Some points, one per row:
vec![4, -15, 51, 0, -15, 38, -25, 11, 27, 37, -4, -8, -18, -43,
     -39, -36, 13, -26, 5, -12, -47, -38, -11, -7]
vec![-18, -12, 1, -22, -2, 35, 1, 19, -14, 8, -11, 22, 16, -24,
     5, 57, -6, 22, 6, -1, -7, -5, 14, 0]
vec![-15, 5, -4, -53, 61, 32, -10, -21, 10, 11, 38, 22, 21, 18,
     6, 11, -48, -6, 3, 1, -5, -19, 3, -32]
vec![11, 47, 27, 40, -12, 35, -3, -13, 26, 31, 5, -12, -17, -7,
     -45, 5, -9, 20, -35, -21, -31, -43, -7, 14]
vec![34, -3, 40, 6, -9, -1, -21, -33, 14, -10, -19, -40, -27, 20,
     -7, -2, 75, -10, -15, -22, -20, 1, -2, 27]
vec![38, -9, 18, -20, 29, -1, -10, -33, -12, -18, 8, -43, -26, 6,
     -4, 15, -5, -6, 1, -19, -12, 26, 7, 40]
vec![-20, 4, -20, 5, 4, 31, 28, -17, 4, 0, 0, 26, 13, -18,
     23, -20, -18, 6, -18, 0, -2, -13, -48, -16]
vec![1, -11, -4, -3, -47, 26, -26, 2, 7, 1, 65, 2, -8, 50,
     2, 9, 1, -29, -23, -22, 12, -4, 52, -6]
vec![-4, -18, -3, 13, 30, 43, 3, -23, 19, 2, -15, 2, 8, -23,
     24, 22, -34, -26, -15, -9, -9, -11, 22, -9]
vec![-16, -7, -13, -37, 9, 28, 17, 25, 4, -1, -13, 10, -2, -9,
     16, -5, 23, -21, 5, 7, 10, 5, 6, -8]
vec![-10, 15, -18, 54, 16, -12, 9, 27, -12, 6, -53, -13, 5, -30,
     -22, 11, 1, -25, 9, -2, 0, 19, 7, 5]
vec![28, 21, 9, 26, 20, -4, -20, -10, -11, -22, -8, -15, -21, -18,
     25, 11, 6, -13, -36, -15, 1, -2, 2, 15]
vec![-12, 16, -30, -79, -34, 21, -9, 0, -33, 7, -32, -1, -7, -7,
     5, -32, -34, -25, -4, 18, 20, 21, 12, 6]
vec![8, -25, 14, 10, -17, 33, -19, -18, 20, 38, 15, 0, -15, -28,
     -40, -18, 40, 17, -31, -28, -19, -35, -2, 5]
vec![28, 4, 4, -34, 16, 3, 47, 2, 33, -9, 16, -21, -5, 26,
     7, 28, 18, -21, -6, -14, 11, 11, -21, 23]
vec![-8, 13, 18, -1, -11, -3, -6, 5, 19, -7, -26, 17, 19, 4,
     10, 1, 19, -19, -20, -16, -18, -15, 8, -5]
vec![-3, -11, -3, 29, -18, -1, 35, 27, 0, 4, 28, -7, 6, 3,
     19, 34, -34, 3, -34, -6, -21, -8, 12, 9]
vec![-13, -34, 23, 19, 39, 6, -6, -7, 11, 9, 11, 9, -3, 24,
     33, 28, -40, -22, -19, -7, -21, -20, 4, -10]
vec![2, -52, 8, -13, -14, 18, 24, 2, 23, 7, 18, -14, -7, 44,
     -13, 12, -6, -12, -23, -13, -24, -10, -4, 16]
vec![-6, 4, -14, -9, 0, -13, 9, -6, 29, 25, 14, 1, 11, -7,
     -19, -20, 25, -27, -12, -4, -5, -10, -9, -6]
vec![7, -22, 13, 49, 20, -7, -32, -74, 21, 22, 8, 6, 14, 16,
     -10, -3, -6, 11, -18, -7, -16, -12, -12, -15]
vec![14, -9, -9, 4, 17, -2, 44, -4, -6, -14, 28, -22, -15, -36,
     18, -1, 4, 4, -16, 4, 7, 24, 12, 29]
vec![5, 36, 4, -12, 38, 29, 29, 0, 36, 9, 11, -4, 10, -3,
     10, 12, 7, -40, -4, -11, -17, -8, 20, -8]
Here are 12 more points, each followed by its number:
vec![-5, -8, -10, 11, -6, 4, -34, 31, -24, 1, -8, 0, -1, -26,
     34, 0, 8, 0, -11, -3, 2, 9, -15, -4] 0
vec![6, -31, -25, -11, 20, -15, 23, -15, -32, -44, 20, -5, 3, -26,
     22, -3, 1, -50, -7, 14, 24, 25, -32, 12] 1
vec![-3, 32, -4, 54, 7, 21, 3, 0, -10, 12, 5, 3, 9, -13,
     33, -18, 2, -10, -9, 8, -11, 23, 61, 0] 2
vec![3, -18, 14, 24, -11, -10, -16, -8, 12, 7, -20, 9, 1, 4,
     9, 11, -27, -16, -5, -19, -6, -31, -14, -13] 3
vec![-7, -13, -1, 3, 44, 6, -4, 27, 7, 21, 1, 0, 1, 4,
     -15, 41, -7, 2, -36, -12, 5, -17, 17, -2] 4
vec![-6, 4, -9, -4, -57, 29, -24, -6, 16, 14, -24, -8, -11, 26,
     -4, 8, -10, -21, -14, -12, -19, -7, 19, -13] 5
vec![7, 8, -6, -23, -27, 1, 17, 67, 22, 27, 20, -4, -4, -1,
     32, -24, -7, -12, -27, -5, 5, -27, -28, -4] 6
vec![-7, 9, -5, 18, -10, -7, 8, -16, -23, -17, -6, 8, 13, 17,
     24, -5, -2, -17, -15, -21, -1, 16, -27, 7] 7
vec![45, 40, 24, 12, -37, -19, -22, 2, -1, -9, -19, -53, -30, -1,
     -32, 18, 52, 13, -16, -23, -16, 3, 5, 47] 8
vec![-53, -5, -36, 19, 10, -26, 27, 9, -11, 5, 27, 47, 31, -1,
     19, 7, 20, 81, 68, 66, 36, 2, -33, -52] 9
vec![15, 32, -16, 1, 13, -15, -10, -6, -23, -19, -12, -20, -10, -30,
     20, 38, 21, 16, -7, 12, 16, 26, 1, 20] 10
vec![-17, 11, -57, 10, -12, -36, 59, 7, -68, -57, -2, 9, 25, -25,
     25, -20, -12, -3, 44, 43, 69, 99, 10, 18] 11
Which three of these numbered points are nearest to each point below, looking only along the 5 directions in which the first points spread most? Their numbers follow each, nearest first.
vec![-4, 16, -11, -11, -13, 13, -38, -27, -60, -22, -48, 25, -7, -23,
     76, 22, -20, -11, -5, 23, 25, 37, 73, -4] > 1 10 7
vec![52, 33, 54, -9, 10, -15, -20, 15, -10, -13, 3, -40, -62, 15,
     -56, 21, 24, 42, -8, -21, -35, -8, 29, 33] > 8 7 5
vec![34, 5, 13, -4, 17, -31, -18, -15, -26, -33, -18, -37, -28, 35,
     3, 61, 24, -3, -23, -4, -16, 19, -16, 45] > 10 7 1
vec![-14, -17, -15, 0, -9, -15, -6, -62, -15, 24, 0, 19, 31, 14,
     26, -6, -8, 21, 6, 10, 5, 18, 14, -22] > 4 7 3
vec![-5, 23, 2, 44, 1, -12, 12, 34, -20, 0, -8, -9, 8, 12,
     7, -3, -19, -18, -17, -15, 13, 19, 29, 5] > 2 0 7
vec![17, 12, 30, -15, 17, 27, 51, 4, 16, 19, -18, 6, -12, 16,
     -26, 25, 0, -20, -2, -23, -9, -7, 19, 15] > 7 0 4
vec![-5, 8, 15, 6, -23, 17, 7, 40, 25, 13, -59, 22, 6, -2,
     0, 8, -2, -42, -11, -14, -2, -15, -17, -4] > 0 6 2
vec![6, 2, 22, 8, -14, 43, 4, 55, 29, 9, -1, 0, -13, -5,
     1, -28, 22, 29, -2, -25, -30, -36, -11, -7] > 5 6 3
vec![-29, -12, -29, -6, 36, -13, 24, -47, -53, -41, -1, 13, 23, -13,
     22, -9, -45, 29, 34, 46, 43, 51, -13, -5] > 1 9 10
vec![-7, -18, 16, 1, 23, 38, 26, 24, 27, 14, 28, -3, 13, 15,
     8, -7, -22, -16, -13, -6, -10, -12, -23, -2] > 4 3 5
vec![-41, -11, -56, 17, 2, -33, -12, 28, -38, -24, 17, 45, 43, -9,
     0, -21, -21, 56, 76, 58, 56, 37, 5, -42] > 9 0 2
vec![38, -3, 13, -17, 23, -15, -40, 24, -15, -32, -26, -27, -38, 18,
     18, 33, 32, -3, -9, -7, 6, 7, 4, 51] > 10 1 7
vec![-5, -3, -13, -58, 19, 20, -1, -21, 0, -9, -17, -1, 4, -15,
     50, -9, 41, -11, 5, -4, 23, 3, 9, 5] > 1 7 0
vec![8, -34, 41, 27, 10, 2, -33, 5, 49, 20, 16, 13, -27, 2,
     -8, -11, -13, -8, 1, -16, -36, -39, 21, -12] > 3 4 5
vec![-36, 13, -25, -12, 24, 0, -12, 4, -4, 9, 9, 40, 35, -20,
     -13, -14, -35, 16, 47, 26, 26, 8, -11, -20] > 9 0 4
vec![39, -13, 39, 25, 39, -9, -13, 19, 8, 0, 35, -28, -66, -10,
     -70, -30, 48, 9, 6, -27, -24, -46, -1, 41] > 8 5 3
vec![43, -5, 50, 24, -15, -29, -22, -37, 8, 19, -26, -44, -35, -39,
     -46, -30, 17, 16, -2, -23, -44, -33, 9, 33] > 8 3 5
vec![-1, 3, 18, -2, 48, 30, -19, 21, 27, 34, 13, 17, 16, 4,
     2, 40, 6, 16, -11, -13, -6, -15, -33, 1] > 3 4 7
vec![-30, -26, -32, 55, -19, -16, 0, -12, -18, 5, -18, 29, 25, -3,
     31, -11, -1, 18, 41, 30, 28, 16, -23, -24] > 2 0 9
vec![-24, 28, -30, -1, 12, 18, 3, 26, -6, 15, -12, 37, 24, -3,
     25, -12, -25, 2, 27, 32, 29, 17, -16, -12] > 9 0 2
vec![7, 7, 3, -10, -35, -5, -33, -30, 25, 29, -14, 0, -21, 35,
     -7, 3, 42, 35, -11, -20, -18, -22, 13, 14] > 5 3 6
